A single turn carries every row of the set below to another of its rows. Some are shown first; where does it send the rows asked next?
zoviv: [ 23   0   3   4   9  -8 -14   5   2 -10 -10  14 -13   1 -13   5   9  -4
   2  20  13  -6  13  11   2  -5 -24  25  -8   4  19   3  17  -5   8  25
   0  -7  -9 -14   9  12  -5 -14  -7   5   3 -21  13   7 -20   8  15   1
   9  -4]
bifin: [ 17   7  -2   6 -27 -13   6  -9  18   7  16   0  32  11  16  10  -2 -19
   9 -12  28   2  11   7  21   8   3  -6  -2  10  -7   7  22 -16 -19  -5
   6   2  -3   1  -7  -5 -14  -5  -3 -22 -14   0   5 -11  -3   9   2  -3
   7  17]
gureg: [ 21   8   7   0  20  -4 -13   6  -7 -16 -16  12  -6  -3  -2  11   0  -9
  10  27   5  -1   6  13  -6  -2 -22  26   1  -5  12  11  20  -6  10  20
  -3 -14  -8 -15   7  14  -4 -16   4   0  -1 -11  -1   8  -9  17  17   3
   9   3]
kiv: [ 11  15   7   4 -32   3   9   0  13  19  11   3  13   8   7   8 -12   0
  17   4  13 -10   4  10  -3  18  -1  12  10 -12 -14  -6  -2 -16 -14 -21
  -8  -2  -5  -6   0  -6   0  12  17 -27 -11 -19   3 -41  -4  12  25  -2
   3  17]
pob: [ -4  -1  10  22   6 -39   3  27  11   0  -9  -7  -3 -18  -4   4  -6  -2
  21  25   1   5   4  -1   7 -10   9  23   8  -3   7  -1  12   0  13 -12
  17  -2   6 -17  -2 -13  26  -3   8 -21   3 -16  -3  15 -17   8  -4 -14
  23   6]
desev: [  6  -1   2   0  20  -9  -4   0   9  -4 -15  26  -8   2   0   8   7  -5
   5  33  12   6   1  11  -3  -8 -12  25  -1   1  15   8  20 -10   8  16
  -4 -11 -15 -11   8   2  -5 -15   5   1   4 -13   7  15 -14   7  20   0
  17  -2]
Giku: [-16   1   4  17   7   4   6  17  -9  12  -3   1 -11 -18   5  -2  -6 -12
   7  12 -14   8  15  34  -6 -16   7  21  -8   7  -6   9   2  11   6 -11
   4  -6  -1  -3   8   7   5  -4  21  14   8 -23  14 -13  -7   9   9 -13
  22  -5]
vak: [ 25  -4   7 -11  15 -20 -10  -2  -1 -11 -12  14   4  -4   9   6 -10  -9
  11  31  12   1   6  10   7 -13 -16  23  -4  -5  15   1  15  -6   6  20
   4 -15 -12 -16  12  11  -5 -12  -6   0   3 -10  16  15 -12  20   6  -3
   6  -6]
fos: [ 10  18  -3  13 -18 -23   1   7  15  13  -1 -15  17  16  22   0  -7   7
 -10   6  16 -10  20   4   3  -1  -5 -15   9  29  -7  13  -3 -26 -18   0
  14  10  -4   5  15 -11  13   0   7 -33 -10 -10  -7 -14  -4  -6   0 -10
   1  15]
Gifum: [  1  -5   1  16   2   4   5  14 -16   5   0   2 -11 -16 -12  -3 -10 -15
   8   2 -12  -5  18  21   0 -13  -2  20  -9  13  -7  -1  -7   9   8 -16
   4  -3   5 -16  13  10  10   3  22  16   1 -33  18 -10 -12  12  17 -24
   8  -8]
rufoz: [ 20  14   1   5 -19 -19   4   0  17  21   3  -7  10  11  21   2  -7   6
   3  -1  20 -11   9   5   2   1  -3  -9   7  30 -14  19   0 -20 -23 -14
  17   9   3   7  13 -14  12   5   2 -34  -7 -12 -12 -12   2  -2  -7  -3
  -1  17]
fugu: [ 15   1   5  19   2 -23 -10  28   8  -5 -14 -17  -8 -19 -11  -1  -4   7
  16  19   7   6   6  -4  18  -4   1  23   1   5   9  -8   6  -8   8 -19
  14   2   1 -25   8  -9  27  -8   2 -13   1 -28  -5  17 -20  14 -12 -13
  10   6]
Dav: [ 18  14  -3  14 -19 -13   2   1  22  24   7  -2  20   8  22   5 -11  -5
  -9   1  17  -1  13   0   9   5  -2 -11  -1  22 -14  15  -8 -13 -26 -11
  15   8   1   9  14  -5  -5   9  12 -31  -6 -14  -7 -14  -2  -3   3  -7
   6  23]
toso: [ 16  18   1  14 -26  -3  -1  -9   9  12   7   5  19  17  17   2 -14 -15
   5  -2  21   0   3  11   1  14  -6   2   0  -9 -14  -3  -5 -16 -18 -12
  -2  -4   2   2  -2   4  -7   8  14 -31  -9 -10   4 -36   0  14  24   5
   7  25]
sav: [ 14  11   3  -3 -30 -14   7 -15   5   8  16   1  28  21  10  10   2 -13
  12 -14  28  -5   3  13   9   5  -8   9   6  23  -4  10  22 -10 -22   3
   0  -6   3  -1  -4 -10  -9 -12  -9 -22 -15   0   9 -15  -7   9   4  -3
   5   7]
sizo: [ 11   5   2  -4 -25 -13  10 -20   3  -1  15   0  36  18  11  12   0 -19
   4 -12  22  -3  12   6  21  -1  -2   4  11  13  -2   6  17 -12 -20  13
   4  -7  -6  -7  -4  -5  -4 -19   4 -16 -16   1  10 -18  -8  12   3 -11
   6   4]
rogiz: [ 21  11  -1  -3 -16 -18  -2   8  22  17  -1  -3   8   6  14   4  -5  14
   0   6  17 -10   7   4   4   3   0 -11  13  30 -15  14  -5 -21 -26  -8
  23  11  -2  16  17  -8   0   4  11 -25  -3 -17  -9 -12   0   2   0   3
  10  19]
Med: [ 11  19   7   3 -27   1   6 -12   3  25  12   5  16  11  16   6 -15  -5
  13  -3  16 -11   6  11  -7   8  -5  17   3  -3 -20   0  -9 -17 -18 -16
  -7  -6   2  -1   2  -2   7  10   9 -26 -13 -12  -1 -42  -2  10  17  -3
  -2  11]
tubig: [ -3   6   5  25   8   6   4  13 -16  13  -7  -1 -11 -19  -7   5 -10 -17
   7   4 -15   3  21  27 -13 -11  -6  16  -3  17   3  18 -10  15  12 -11
   5  -3   2 -10  17  10   7  -3  19   9   3 -26   1  -9 -11  15  12 -21
  18  -3]
gis: [ 12  11   7   0 -36 -14  12  -6   4  10  22   7  34  13   4  10   4  -9
  13  -9  21  -5   6  14  19   8  -2   5   3  24  -2   9  25  -2 -19   4
   5   3   1   1 -10 -11 -17  -8  -1 -10 -11 -11   7  -8  -5  10   5  -3
  14   5]
pape: [ 14   4  10  15  11 -23   3  27  16   8 -11 -22 -13 -21  -1   0  -4   3
  17  19   7  -6  14 -10  17  -3  -8  34   5   2  12  -2  -1  -3   1 -13
   2   1   6 -29  18  -8  20  -4   2  -9   4 -17  -3  16 -19  19  -2 -16
  -4  -7]
sifas: [  1   6   9  21   4   2   3   4 -15  15  -7   5  -6 -14   8  -5 -15 -15
  16   5  -8   6  20  38  -8 -14  -9  15 -17   7   7   0 -10  13  15 -12
   1  -3 -13 -11  21   9   4   3  11   3   7 -33  17 -10  -6  20  11 -14
  14  -8]
suvev: [ -3   7  11  24   0  -7   7  11 -13   6  -1 -10 -15 -13  -5  -7   1 -13
   9   2 -10  -4  16  21   5  -9 -12  29  -1  13   4   2  -5  14   2 -17
  -5   0  14 -19  21   8   8   0  10   8  13 -23  17  -8 -13  30  19 -17
   3 -15]
Sose: [  9  -2   0  20   5 -26   1  26  14  -3 -11 -21  -1 -20  -8  12 -11  -5
  15  19  -1   3   6  -2   5  -5   5  22  11   5  10   6  14  -4  16 -15
   9   1   6 -25  -1  -4  21 -10   0 -10  -8 -10  -9  20 -24  14  -8 -21
   8   4]
big: [ 11  20   3  15 -21  -5   7 -16  -1  17   8  -4  17  14  15   2 -16  -3
   9  -6  11  -6  10  17   0   4  -1  15   4  -9 -13  -7 -17 -27 -12 -12
 -12  -3 -11  -1   0   5   8   4  19 -27 -11 -17  -8 -40  -1  14  13  -3
   1  14]
muf: [ 18   5  10   0  18  -8  -2   5   5 -10 -14   4 -17  -8   0   0  13 -10
  11  12  11 -13  17  15  10  -8 -27  25  -3   7  12   4  16  -3   3  16
  -2   2  -4 -12  20   8   1 -16  -9   6   9 -13  10  12 -10  24  16   5
  -2 -12]
Sobi: [  4  -3   2  22  -4 -34  -1  25  21   3 -10 -21  -2 -21   5   4 -17   0
  11  24   1   4   8   4   2 -15   4  10   6   7  14  -2   3   0  16 -17
  15   1   1 -21  17  -5  21   0  -6 -20  -1 -17  13  10 -25  15  -9 -26
   9  -3]

sifas -> vak
kiv -> gis
bifin -> Dav
Now these:
Sose -> tubig
pob -> Giku
zoviv -> fugu
Med -> sav
sizo -> fos
pape -> suvev

